In the rows, zero is written as 128.
A single turn carries every row of the set below to another of its rows. Some are shown first; where does it send the rows asked next?
k_218: [172 130 126 120  97  81 137 137 156 136 114 142 124 106 119  96 131 121
  83 138 144 107]
k_67: [166 129 123 123  96  82 140 138 159 145 126 136 131 100 125  87 128 128
  91 131 149 121]
k_421: [151 150 104  80 123 143 110 142 126 146  88 105  94 127 107 109 141 132
 117 133 111 100]
k_310: [146 115 110 131 148 154 111 136 102 118 139 115 145 131 112 136 125 133
 109 137 134 116]
k_674: [151 124  84 112 112 140 128 135 123 137 132  96  96  97 105  90 154 106
 108 136 130  93]
k_261: [141 144 106  88 126 136 118 132 115 143  89 112  95 112 122 100 145 120
 127 144 101  91]
k_449: [104 162 137  86 104 146 164 121 137 151 129 123 113 115 140 116 128 158
 102 115 138 109]
k_610: [153 132 127 127  82  88 150 143 169 135 124 133 119  98 126 108 134 126
  91 136 143 118]
k_784: [160 132 118 128  95  84 151 136 169 137 125 137 120 103 140  99 132 131
  94 123 144 106]
k_86: [115 132 132  87 108 127 165 117 117 123 137 142 142 101 132 127 133 172
  96 129 135 115]
k_31: [108 155 149 101 111 141 151 110 134 158 121 120 125 128 151 128 118 150
 101 137 147 119]
k_680: [111 141 136 114 137 160 126 142 112 123 126 113 122 156 120 124 142 118
  88 145 117 111]
k_443: [162 122  86 105 114 130 139 145 124 133 116  98  97  98 103  84 141 116
 122 131 109  99]
k_875: [121 144 128 132 136 147 127 132 123 110 138 107 140 166 122 116 133 130
  86 133 137 112]
k_516: [126 142 134  87 115 113 154 123 123 116 140 147 145 107 128 139 130 173
  96 119 137 110]
k_362: [120 143 134 132 133 157 116 141 128 120 119 130 127 158 117 136 140 131
  83 134 124 107]
k_236: [150 149 109  97 132 135 105 142 127 156  90 117  88 124 113 101 133 107
 110 137 114 109]
k_154: [147 119 116 130 145 155 121 130 106 113 140 110 152 118 104 136 128 133
 113 141 136 129]
k_316: [152 139 125 128 100  90 145 147 168 137 138 137 116  94 140 100 130 131
  94 124 152 108]
k_973: [111 157 143 104  98 144 157 110 138 158 127 127 112 112 155 123 131 153
  98 135 122 108]
k_382: [126 138 133 125 137 145 105 138 121 129 136 125 135 169 120 120 139 135
  90 147 131 117]
k_459: [117 157 136  96 115 136 167 100 140 161 120 120 119 104 137 127 130 160
 116 117 134 122]
k_181: [179 155 133 122 119 107 145 134 149 134  94 138 138 134 139  83 119 113
  96 132 114 116]
k_483: [168 133 124 130  95  88 145 138 157 144 120 138 126 107 138  91 114 136
  94 125 151 118]
k_397: [160 132  81 123 101 136 134 131 127 139 123  96 112  98 113  87 133 101
 124 142 122  91]
k_898: [157 127 108 113 134 160 118 133 100 128 142 114 155 127  99 131 138 137
 120 148 127 132]
k_217: [159 160 138 105 100 117 161 134 151 152  84 132 125 137 132  79 121 125
 103 140 127 120]
k_995: [153 129 120 129 135 168 132 125 104 117 149 106 150 127 109 130 127 135
 106 142 143 128]
k_239: [120 138 133  87 109 116 159 112 114 121 134 144 151  89 126 125 126 164
  98 131 138 110]
k_942: [139 142 104  86 134 124 104 136 119 146 108 102  86 109 122 106 159 124
 116 135 110 107]
k_295: [157 130 105 119 150 151 116 129 102 123 134 118 153 123 106 130 132 142
 134 145 135 114]
k_347: [125 148 130  80 105 125 143 129 118 115 133 148 150  98 126 139 122 160
  88 122 146 112]
k_760: [138 147 141  83 108 121 162 113 115 126 122 140 145  88 123 134 123 165
 102 130 143 114]
k_842: [174 149 143 131 112 119 149 139 166 144  95 127 124 134 140  98 111 119
 107 136 126 125]
k_26: [124 143 130  82 120 119 148 127 126 112 143 159 147 106 119 128 135 169
  94 130 136 111]
k_56: [157 125  82 107 115 137 134 142 127 128 125  93 106  91 102  83 140 108
 116 129 123 100]
k_606: [168 127  78 123 116 135 137 134 130 132 126  96 103 103 118  83 145 114
 128 135 115 100]
k_361: [178 158 138 120  98 120 143 141 147 156  99 118 132 143 145  84 120 128
 106 142 125 114]
k_19: [156 132 106 121 147 154 118 131  96 115 143 114 147 130 110 132 132 146
 121 135 126 121]
k_374: [164 130  89 120 113 134 147 137 140 127 130  90 108 100 114  83 135 112
 133 145 117  96]

k_875 moves to k_459
k_347 moves to k_610
k_483 moves to k_443
Now find these:
k_236 moves to k_680
k_421 moves to k_362
k_239 moves to k_67
k_674 moves to k_995
k_784 moves to k_606
k_261 moves to k_382
k_295 moves to k_26

A single turn carries every row of the set below to another of its rows. Some are shown first; where does it send the rows asked next?
k_91: [132 119 135 117 132 128 128 125 170 144 111 144  93 136]
k_283: [129 123 126 129 114 176 134 136 122 135 116 104 107 129]
k_564: [134 117 104 142 118 107 122 123 114 139 138 106 155 144]
k_48: [139 144 119 120 143 125 168 138 110 122 102 143  90 121]
k_80: [153 120  97 145 108 113 125 159 132 156 135 156 114 122]
k_44: [151 129 135  97 156 131 126 161 127 136 130 146 131 137]
k_220: [115 141 128 131 132 130 166 130 102 125 164 138 115 109]
k_358: [ 99 142 123 110 116 153 133 141 122 166 126 143 100 145]
k_609: [137  99 123 123 110 128 131 143 102 176 116 136 136 140]
k_99: [155 105 115 113 144 116 129 113 120 119 105 148 124 154]
k_432: [138 125 117 147 122 126 117 117 133 143 138 114 157 150]
k_14: [120 121 128 110 121 150 148 115 117  99 145 152 127 118]
k_246: [123 106 113 148 144 121 135 142 143 159 123 105  91 144]
k_714: [139 131  92 140 146  82 142 134 122 122 129 137 129 140]
k_274: [113 109 116 108 111 117 120 108 119 110 140 141  87 142]
k_441: [140 116 125 109  98 123 147 122 150 151  96 117 102 122]
k_805: [135  93 110 112 151 153 139 140 102 124 112 130 100 134]
k_936: [125 133 128 119  96 111 117 151 109 117 162 139 119 124]
k_174: [148 138 105 140 109 114 130 141 134 161 166 152 108 122]
k_994: [124 134  92 137 155 124 104 127 110 127 139 140 124 103]
k_766: [143 148 113 145 153 111 138 120 150 130 134 148 131 149]
k_329: [139 139 111  82 117 140 151 136 156 145 135 145 125 140]
k_652: [120 113 113 143 144 116 138 135 139 160 139 101  87 141]
k_831: [145 132 126  87 153 111 134 156 107 133 151 134 124 130]
k_844: [119 109 111 103 124  84 140 130 125 135 130 124  83 121]
k_881: [147 124 119 104 145 109 136  93 114 122 141 140 115 150]
k_864: [129 116 125 145 133 147 152 160 119 121 107 154 131 116]
k_815: [143 120  79 129 130 119 115 142  99 143 110 110 129 135]
k_899: [122 122 113 121 111 150 142 135  96 129 133  90 100 120]
k_438: [121 102 120 116 114 134 113 117 135 113 115 151  94 148]
k_741: [134 123 123 101  97 111 154 111 139 150 118 109  96 118]
k_118: [136 122  90  77 111 114 155 152 130 136 127 136 123 130]
k_320: [140 153 125 120 145 132 169 128 117 125 113 144  88 123]
k_896: [113 118 103 144 116  94 144 140 142 135 119 133 136  98]
k_792: [111 143 114 135 113 114 134 130 121 152 130 108  92  91]
k_63: [120 136 122 146 117 138 123 142 143 154 100 122 103 100]
k_545: [130 121 134 116 112 130 137 120 106 181 152 130 128 140]
k_363: [158 132  82 115 108 131 141 134 119 141 124  99 120 105]
k_231: [127 135  98 141 158 136 101 125 123 130 134 146 127 109]
k_846: [ 97 127 108 107 112 131 137 155 100 159 117 135  98 138]
k_596: [118 111 137 140 139 109 156 142 116 137 115 133 156 127]
k_434: [114 130 148 136 139 114 160 122 122 142 142 130 151 128]
k_618: [143 155 107 129 137 147 115 107 127 156 147 116 124 142]
k_74: [113 139 120 144 119 113 144 121 163 143 138 139 134 104]
k_731: [123 105 118 112 119 144 145 132 109  94 124 153 131 116]
k_653: [128 116 124 107 155 158 144 113 108 130 149 127  92 135]
k_933: [163 143  99 120 112 153 137 124 143 148 126 107 123 112]
k_825: [135 129 137 130 100 135 107 159 133 119 133 153 129 134]

k_653 moves to k_766
k_609 moves to k_118
Now find these:
k_741 moves to k_14
k_844 moves to k_220
k_246 moves to k_48
k_596 moves to k_363
k_846 moves to k_831
k_74 moves to k_283

